The same turns and mirrors carry the whole set onto itself and the rows of a family onto each other. Which other rows belong to the same family as each row named below? List them in the order they appear above.
These 30 rows form 10 families of 3 rows each.
Rud: [ 0.12, -1.91,  0.05,  0.91,  1.48, -0.45, -1.29, -0.62]
Sunuv: [-0.45,  1.14, -1.99, -0.30, -1.65, -1.19,  3.03,  2.79]
fida: [-0.09, -1.19, -2.59,  1.10,  2.18,  1.13, -0.19,  0.34]
Fik: [ 1.21, -0.53, -0.29,  1.96,  2.82,  0.47, -0.53,  0.73]
tik: [-0.02, -0.79, -1.80,  2.77,  2.27,  1.96, -0.14, -0.05]
zabiz: [ 0.39, -0.47, -2.18,  2.82,  2.73,  1.19,  0.37,  0.09]
pegu: [-3.09,  0.83,  1.18,  3.48, -2.42, -1.09, -2.65,  3.84]
fud: [-1.73,  2.16, -2.87,  2.32, -2.04,  0.75,  2.86,  3.92]
daza: [-1.63,  0.17,  2.23,  2.68, -2.11,  0.20, -3.40,  3.68]
Pupi: [ 1.40, -0.64, -0.43,  1.22,  2.39,  1.47, -0.94,  1.14]
soge: [ 0.05,  2.72, -1.33,  0.47, -1.54,  0.31,  2.19,  4.88]
Gal: [-3.66,  0.06,  0.74,  4.06, -2.56,  0.90, -2.84,  2.53]
mezu: [-3.42, -1.01,  0.36,  2.67, -1.95,  0.25, -3.60,  2.51]
fabi: [ 0.53, -1.38, -0.82,  2.45,  2.20,  0.53,  0.06, -0.66]
Dezo: [-0.17,  2.73, -1.60,  1.12, -1.44, -0.52,  2.78,  4.39]
buti: [-3.18,  1.78,  1.30,  3.43, -2.86, -0.79, -2.32,  2.25]
tum: [-2.42,  2.01, -2.04,  0.88,  0.71,  0.59,  3.29,  3.76]
gol: [-3.40, -0.16,  1.56,  3.50, -2.80, -0.76, -2.48,  2.40]
kinud: [-1.96,  2.60, -2.68,  2.53, -2.37, -0.45,  2.43,  4.20]
Nebar: [-3.10,  0.05,  1.39,  1.53, -3.38, -1.69, -1.82,  2.63]
Sipot: [-2.18,  1.46, -2.92,  0.87, -2.82,  0.10,  1.94,  4.41]
gulad: [-2.18,  0.56,  1.88,  3.37, -2.18, -0.76, -3.15,  3.48]
luda: [-0.18,  2.59, -2.43,  1.24, -0.61, -0.78,  2.61,  3.93]
Vanur: [-5.14,  0.76,  1.21,  2.68, -1.30,  0.12, -1.42,  3.76]
seki: [-0.48,  3.33, -2.39,  1.50, -1.20, -0.20,  2.81,  2.59]
gubek: [-0.15, -0.19, -0.68,  2.40,  2.28,  0.80, -1.17, -0.88]
ribib: [ 0.41, -0.86, -0.62,  2.69,  2.78,  0.00, -1.66,  0.26]
gove: [-2.95, -0.27,  1.03,  4.42, -1.86, -0.29, -3.24,  2.36]
rigum: [-1.08,  1.98, -1.95,  1.64, -2.03, -0.57,  3.62,  3.32]
taz: [-2.00, -0.94, -0.21,  1.76,  3.49,  1.24, -0.67,  0.50]

The rest of the family of gubek: buti, seki
The rest of the family of tik: fud, Gal
The rest of the family of Rud: Sunuv, Nebar
The rest of the family of soge: daza, Pupi
The rest of the family of fabi: gol, rigum
The rest of the family of fida: mezu, Sipot

The same turns and mirrors carry the whole set onto itself and the rows of a family onto each other. Which other rows belong to the same family as each row named below? List them in the order they appear above.
These 15 rows form 5 families of 3 rows each.
Guz: [-1.17, -0.49,  0.77, -0.43, -1.38, -2.73, -2.48, -1.20, -2.89,  1.25]
kob: [-0.35, -1.45, -1.17, -1.60,  0.10,  2.57,  0.97,  3.21,  2.71, -0.22]
ror: [-1.28, -2.79,  0.25,  0.84, -0.14, -0.63, -2.70, -1.95, -2.05, -1.12]
mor: [ 0.38,  1.40,  2.58,  0.62, -0.62, -1.30,  0.36,  2.89,  3.54,  1.12]
sized: [ 0.86,  1.70,  1.84,  1.39, -0.12, -3.18,  1.22,  1.09,  0.53,  2.77]
Rab: [ 2.26,  1.78,  2.31,  1.82,  0.02, -1.43,  0.98,  0.62,  2.21,  1.30]
masef: [ 0.54,  1.97,  2.29,  1.91, -0.78, -0.93,  2.65,  0.48,  1.87,  1.62]
vores: [-1.31, -2.73,  0.26,  0.71, -1.26, -2.81, -1.53, -0.77, -2.61, -1.50]
fisor: [ 0.58, -1.83, -0.53, -1.62,  1.51,  3.39, -1.06,  1.56, -0.16, -0.55]
rotu: [-2.41, -2.84, -0.13,  0.23, -0.66, -2.18, -2.34, -0.17, -2.68, -0.38]
buv: [-1.69, -2.80, -1.18, -1.09,  1.79,  2.90,  0.83,  2.81,  0.75,  0.84]
sini: [-1.68, -2.03, -0.53, -0.14, -1.43, -3.32, -2.75, -0.75, -1.33, -1.07]
kuz: [-0.41, -1.77, -2.13, -1.62,  1.30,  2.92,  0.12,  2.10,  0.50,  1.44]
Zuz: [ 1.00,  1.50,  2.56,  1.59, -0.71, -2.78,  2.13,  1.42,  1.54,  0.60]
Kapuz: [-0.49, -1.75, -0.64, -0.88,  0.92,  4.10,  1.35,  1.85,  1.13,  1.08]

The rest of the family of buv: masef, vores
The rest of the family of Guz: mor, fisor
The rest of the family of kuz: Rab, sini

The same turns and mirrors carry the whole set onto itself and the rows of a family onto each other. Which other rows belong to the same family as each row named below? List them in the order they appear above.
These 16 rows form 4 families of 4 rows each.
vogi: [-0.41,  1.63,  0.01,  1.73,  2.25,  0.28,  1.83, -1.04, -2.26,  5.87,
  3.44, -2.82,  2.49,  1.02, -0.67,  2.99, -0.48, -4.88, -1.19, -0.36,
 -0.34,  2.21]
begok: [ 0.22,  2.05,  0.84,  0.87,  2.39,  3.01, -0.89, -1.53, -6.24,  1.14,
  3.29, -0.51,  2.78,  4.28, -4.42, -0.48, -1.71, -4.18,  0.32,  1.45,
 -2.30,  1.18]
kovil: [-0.22,  2.72,  1.09, -2.14,  2.39,  0.25, -1.38, -1.75, -2.15,  1.92,
 -1.38, -2.03,  0.39, -4.43, -2.43,  0.63, -1.49,  0.48,  0.37, -1.37,
  0.57, -2.99]
gekik: [-0.59,  0.26, -0.58, -0.62,  3.41, -1.05, -0.87,  2.09, -1.81, -0.18,
  1.13,  0.41,  2.69, -0.30, -1.65,  3.81, -3.17,  0.65,  1.99,  1.10,
  2.44, -4.07]
kisiv: [ 0.29,  0.48, -0.40, -1.60,  1.85, -2.52, -2.11,  2.89, -2.51, -0.70,
  1.16,  0.50,  2.67, -1.04, -2.38,  3.46, -1.45,  1.37,  1.10,  0.60,
  0.41, -3.68]
mekog: [ 0.49,  0.12,  0.00,  1.28,  3.29, -0.17,  1.45, -1.74, -4.85,  4.31,
  3.64, -1.77,  4.85,  1.47,  0.33,  1.99,  0.00, -5.03, -1.74, -0.69,
 -1.18,  1.66]
dek: [ 0.81,  2.09,  0.95,  1.05,  2.85,  4.92,  0.08, -2.33, -6.34,  1.25,
  2.92, -1.61,  2.46,  3.65, -3.43,  1.77, -2.32, -2.83,  1.07,  1.40,
 -1.93,  1.31]
kun: [-1.07,  1.86,  1.50, -2.47,  1.93,  0.39, -1.81, -0.46, -2.02,  2.65,
 -1.67, -1.83,  1.26, -3.96, -4.89,  1.30, -2.22, -0.39, -0.01, -2.38,
 -0.65, -2.97]
zaro: [ 0.26,  0.54, -1.42, -1.79,  1.94,  0.12, -1.52,  2.99, -2.37, -0.65,
  2.59,  1.31,  3.29, -0.59, -2.03,  3.19, -1.45,  0.90,  1.37, -0.21,
  2.21, -3.61]
Lag: [-0.61,  0.07, -0.47,  1.16,  2.10, -1.02,  0.82, -0.91, -4.32,  3.77,
  2.36, -2.87,  3.69,  0.94,  0.27,  2.44,  0.92, -5.10, -1.36, -0.97,
 -2.92,  2.28]
sete: [ 0.89,  0.50,  0.90,  2.05,  1.54, -1.39,  1.06, -1.00, -4.73,  3.81,
  3.05, -1.60,  4.17,  1.12, -1.55,  2.58,  0.63, -3.96, -2.51, -2.07,
 -2.41,  2.89]
luma: [-0.13,  2.42, -0.09,  1.48,  4.53,  4.59,  1.59, -0.68, -6.44,  1.30,
  2.99, -2.17,  0.70,  3.17, -2.15, -0.03, -1.61, -4.11, -0.36,  0.28,
 -0.16, -0.04]
fus: [ 0.22,  2.12,  0.09,  0.68,  4.26,  3.64,  1.09, -3.36, -5.88,  2.86,
  2.79, -1.31,  2.95,  3.26, -3.67,  0.40, -2.07, -3.91, -0.32,  1.31,
 -1.96,  0.87]
Bifu: [ 0.38,  1.96,  2.44, -2.85,  0.65, -0.27, -2.51, -0.70, -2.57,  0.95,
 -1.08, -1.36,  0.76, -3.37, -4.06,  1.22, -2.59,  0.73,  1.17, -1.47,
 -0.41, -2.97]
nepa: [-1.88,  2.07,  1.59, -0.86, -1.16,  0.37, -3.65, -0.21, -2.08,  1.41,
 -0.99, -1.84,  1.42, -3.10, -3.64,  0.44, -1.27,  0.44, -1.21, -0.87,
 -0.44, -2.32]
nufo: [-0.22, -1.04, -0.41, -0.58,  0.98, -0.65, -1.43,  2.23, -2.31, -2.22,
  0.65,  1.85,  1.44,  0.14, -3.31,  3.80, -2.10,  0.73,  0.36, -1.38,
  1.16, -1.77]

The rest of the family of Lag: dek, kun, zaro
The rest of the family of fus: kisiv, mekog, Bifu
The rest of the family of kovil: begok, gekik, sete

The same turns and mirrors carry the whole set onto itself and the rows of a family onto each other. Which other rows belong to the same family as each row named below? List them in the order they appear above.
These 30 rows form 5 families of 6 rows each.
nufiz: [ 0.33,  3.19,  1.87, -2.29, -2.56, -2.69,  1.28,  2.24,  0.58, -0.96,
  2.94, -1.60]
pavok: [-2.15,  2.34,  2.64, -2.56,  0.15, -1.84,  4.02, -1.99, -0.02, -1.45,
  1.73, -1.75]
kozir: [-0.97,  2.12,  2.23, -2.77, -1.32, -0.55,  3.84,  2.93, -1.03, -1.64,
  0.84, -0.83]
vifug: [-2.31,  1.59, -1.41,  2.58, -1.76, -1.57, -1.69,  0.81, -1.42,  1.73,
 -0.36,  0.20]
ses: [-0.81, -1.35, -0.35,  2.35,  0.48,  0.85,  2.69, -0.34, -1.26, -3.68,
  0.48, -0.90]
rase: [-0.41, -2.47, -0.52,  1.78, -0.22,  1.05, -0.45, -2.92, -0.55,  0.34,
 -0.94, -1.89]
penid: [-3.10,  0.28, -0.19, -1.93, -1.95, -0.68, -2.24,  0.71, -0.70,  1.24,
  0.11,  1.78]
ganu: [-0.76,  3.32, -0.84, -1.27,  0.06, -2.71,  3.15,  0.35,  3.41, -1.71,
  2.00, -1.04]
lunu: [ 0.88,  2.91,  0.95, -3.89, -1.29,  0.67,  1.80, -0.04,  3.37, -1.36,
 -0.49, -1.33]
Lor: [ 0.62, -1.83,  1.27,  1.36, -2.22,  2.53, -0.20, -2.76, -0.35, -1.33,
 -0.66, -0.88]
dazol: [-0.53, -2.26, -0.19,  1.40, -1.05,  0.35,  2.89, -0.29, -1.07, -2.07,
  1.43, -3.51]
gokot: [-1.29,  2.27,  1.43, -1.92,  0.90,  0.57, -0.83, -1.25, -0.32,  1.99,
 -2.52,  1.60]
tonu: [-1.57, -1.62,  0.45,  2.42,  0.29,  0.57,  2.62, -0.57, -0.16, -2.53,
  1.97, -2.52]
mavi: [-1.93,  4.44, -0.13, -0.33,  0.02, -3.07, -1.24, -1.57,  0.54,  1.28,
 -1.74,  0.59]
fovo: [ 1.41,  1.47,  1.43, -2.01, -0.64, -2.09,  2.67, -1.87,  2.23, -1.82,
  1.79, -3.55]
rokof: [-1.62, -0.54, -0.18,  2.82, -1.85,  1.94,  2.92,  2.19,  1.05, -1.83,
 -0.25, -0.99]
gez: [-1.36,  2.86,  1.45,  1.37, -3.64, -1.49, -0.93, -0.22,  1.54,  3.05,
  0.27,  0.76]
Kup: [ 0.32, -0.58,  1.96,  1.79,  0.39,  2.46,  1.38, -2.21,  3.00, -0.02,
 -0.80, -0.72]
mag: [-0.35, -0.96, -2.71,  0.61, -2.05,  1.84,  2.69, -0.91, -0.59,  0.14,
 -1.65, -2.57]
pef: [ 0.74,  2.75,  2.84, -1.51, -2.08, -2.57,  1.89,  1.60,  0.48, -2.59,
  3.02,  0.08]
dun: [-1.13,  3.77, -0.53, -1.64, -1.39, -2.89, -2.31, -0.90,  0.52,  1.69,
 -0.72,  0.27]
Luzug: [-1.78,  4.56, -0.10,  0.03, -0.98, -1.03, -1.66, -2.12,  0.27, -0.35,
 -1.45,  1.79]
Gepiv: [-1.20, -2.41,  0.39,  1.77, -1.91,  1.54, -0.92, -2.44,  0.91, -0.77,
 -0.93, -1.68]
kuge: [ 2.41,  1.45,  1.84, -2.98, -1.34, -1.62,  3.00, -1.08,  1.08, -1.02,
  0.47, -3.52]
Pezuz: [ 0.22,  2.44, -1.32,  1.72, -1.56, -1.28, -0.81,  1.82, -1.96,  1.03,
 -1.15,  2.05]
luvi: [ 3.16,  3.47,  1.48, -2.02, -0.83, -1.02,  3.14, -1.69,  1.01, -1.61,
  0.54, -1.91]
Sog: [-0.40,  3.79,  1.54, -1.82, -1.39, -4.06,  2.18,  1.12, -0.08, -0.75,
  2.69, -1.66]
laraf: [-2.06,  2.86,  1.90,  2.26, -0.19, -1.24,  1.26,  2.18, -1.05,  1.85,
 -0.58,  1.73]
Vobu: [ 1.63, -2.50,  0.68,  1.51,  0.34,  0.36,  2.97, -0.68, -0.54,  1.51,
  0.69, -1.47]
katu: [-1.33,  2.07, -1.92,  1.72, -0.37, -1.16, -0.93,  1.29, -2.55,  2.15,
 -0.94,  0.53]

The rest of the family of kozir: lunu, gokot, rokof, Kup, laraf
The rest of the family of ses: Lor, pef, Luzug, Pezuz, luvi
The rest of the family of tonu: nufiz, mavi, Gepiv, kuge, katu

The same turns and mirrors carry the whole set onto itself and the rows of a family onto each other. Which other rows belong to the same family as each row named below? List them in the order they appear above.
These 18 rows form 3 families of 6 rows each.
buzof: [-0.30,  0.06, -0.38, -2.72,  1.98, -0.41, -0.04, -0.29,  0.14, -3.66,
 -0.32]
nunuk: [-0.22,  1.09, -0.33,  2.32,  0.71,  2.78, -5.85,  0.86,  0.82, -0.86,
 -3.09]
ziroz: [ 0.20, -0.06,  0.55,  1.89,  4.70,  0.72,  0.19,  1.08, -2.27, -0.28,
 -3.43]
zar: [ 1.70, -1.57,  2.58,  3.00,  4.15, -2.35, -2.69,  4.48,  0.55, -3.76,
 -2.47]
rig: [-0.05, -1.16,  1.97,  3.06,  0.91,  2.19, -2.96,  1.06,  2.34, -5.83,
 -0.54]
zan: [ 0.30, -2.08,  3.00,  3.16,  4.09, -2.01, -2.86,  4.36,  0.15, -3.44,
 -1.59]
tiri: [ 0.38, -1.76,  0.96,  2.49,  1.55,  2.51, -0.54,  1.50,  4.01, -4.53,
 -2.30]
bika: [ 1.02, -0.02, -1.52, -1.04,  0.94, -2.83, -6.02,  2.56,  0.05, -2.15,
 -2.20]
dat: [ 1.03, -0.65, -0.80,  2.94,  0.30,  2.42, -4.30,  2.87,  1.56,  0.07,
 -4.04]
vade: [ 0.47, -0.16, -0.76, -3.41,  0.87,  1.39, -0.33,  0.21, -0.42, -3.65,
 -2.36]
Falev: [-0.63,  0.38, -1.14, -1.65,  1.98, -0.63, -0.40, -0.44, -0.77, -4.06,
 -0.10]
zudev: [ 0.55, -0.95,  0.08,  0.08,  4.62,  0.30, -0.70,  1.50, -1.84, -0.40,
 -5.34]
suza: [-0.53, -0.26, -1.05, -1.03,  0.80, -2.62, -5.99,  2.54, -0.35, -1.93,
 -1.25]
gifub: [ 0.21, -1.39,  2.56,  1.97,  0.64,  2.28, -2.57,  1.35,  3.27, -5.30,
 -0.94]
Nis: [ 0.00, -0.16, -0.62,  2.51,  0.27,  3.06, -5.35,  0.58,  0.48, -0.38,
 -3.56]
Rur: [-0.12,  1.26,  1.01,  1.67,  5.24,  0.68, -0.23,  1.45, -1.78, -0.58,
 -2.84]
Vut: [ 1.05, -2.91,  1.49,  1.60,  4.51, -2.81, -1.49,  3.81,  1.57, -4.29,
 -3.47]
did: [ 1.58, -1.12, -1.63, -1.48, -0.69, -1.90, -4.96,  3.93,  0.71, -3.01,
 -2.20]

The rest of the family of bika: buzof, ziroz, zar, gifub, Nis
The rest of the family of rig: nunuk, zan, Falev, suza, Rur

The same turns and mirrors carry the whole set onto itself and the rows of a family onto each other. Which other rows belong to the same family as each row named below? List them in the order they appear above.
These 25 rows form 5 families of 5 rows each.
futov: [-3.26,  1.92,  3.08,  1.05, -2.70, -3.00,  1.49, -0.65, -0.37]
Gafu: [ 0.77, -2.07,  1.61,  0.38, -2.16,  0.18, -1.24, -0.02, -2.85]
feg: [-1.19, -2.22,  1.70,  1.12, -0.87,  0.98, -2.54, -0.71, -2.27]
dep: [-1.06, -1.22, -1.77,  1.83, -0.13,  3.02,  0.34, -2.66,  0.24]
Finet: [ 0.63,  3.93, -1.16,  0.43,  1.46,  0.11,  1.92, -0.47, -0.75]
dorit: [-4.00, -0.74,  1.30,  2.47, -2.24,  0.45,  1.16, -2.50,  1.75]
Zona: [ 0.24,  3.06,  1.14, -0.45, -0.75, -2.50,  0.62,  0.39, -3.26]
Dofa: [ 0.38, -0.31,  2.56,  2.20, -1.67, -1.60, -2.20,  0.03,  0.79]
lemu: [-3.73,  1.17, -0.38,  0.36, -2.87, -1.55, -0.65, -3.07,  2.24]
Nube: [ 0.04,  2.34, -1.25, -2.53, -2.54, -2.07,  0.11, -1.38, -2.67]
ven: [-2.72,  4.34,  1.37,  0.20,  1.02, -1.33,  1.61, -0.03, -1.73]
Sisu: [-3.32, -1.68, -0.80, -0.99, -0.99,  3.17,  1.63, -0.77, -0.04]
Mivul: [-5.81,  0.43,  1.41, -0.23, -0.57,  0.57,  0.34, -0.36,  1.09]
gozis: [ 0.27,  0.98, -2.03,  1.14, -0.28,  2.54,  3.54, -1.55,  0.51]
bik: [ 1.70, -0.87,  2.22,  1.06, -2.66, -1.27, -1.04,  0.48, -0.88]
Dudo: [-3.34, -0.23, -0.16,  0.98, -2.16,  2.13,  4.01, -1.93,  0.16]
Divef: [-2.93,  3.33,  1.94, -0.48, -0.03, -2.22,  0.32,  1.30,  1.25]
fubi: [ 1.57,  1.02, -1.67, -0.14,  0.88,  1.25,  0.17, -0.92, -2.91]
faki: [-1.88,  2.77,  0.44, -1.06, -3.64, -3.59,  0.27, -1.67,  0.38]
Ditof: [-3.09, -0.16, -2.43, -0.23, -1.19,  1.34, -1.34, -3.82,  0.57]
Piri: [ 1.14,  3.08, -0.23, -1.37, -0.31, -1.28,  1.38,  1.62,  0.12]
Kez: [-0.65,  0.57, -3.02, -2.14, -1.17,  0.94, -0.90, -2.66, -2.44]
toka: [-5.20,  1.80,  1.97,  0.44, -1.14, -0.19,  2.94, -1.14, -1.23]
dof: [ 1.00, -0.02, -1.89, -1.73, -1.04,  2.19,  2.21,  0.47, -0.67]
zepi: [-1.49, -1.11,  2.37,  2.21, -0.61, -0.26, -3.20, -0.58, -0.03]

The rest of the family of futov: dep, dorit, Zona, fubi
The rest of the family of faki: lemu, Nube, Ditof, Kez
The rest of the family of Finet: ven, gozis, Dudo, toka
The rest of the family of feg: Gafu, Dofa, bik, zepi

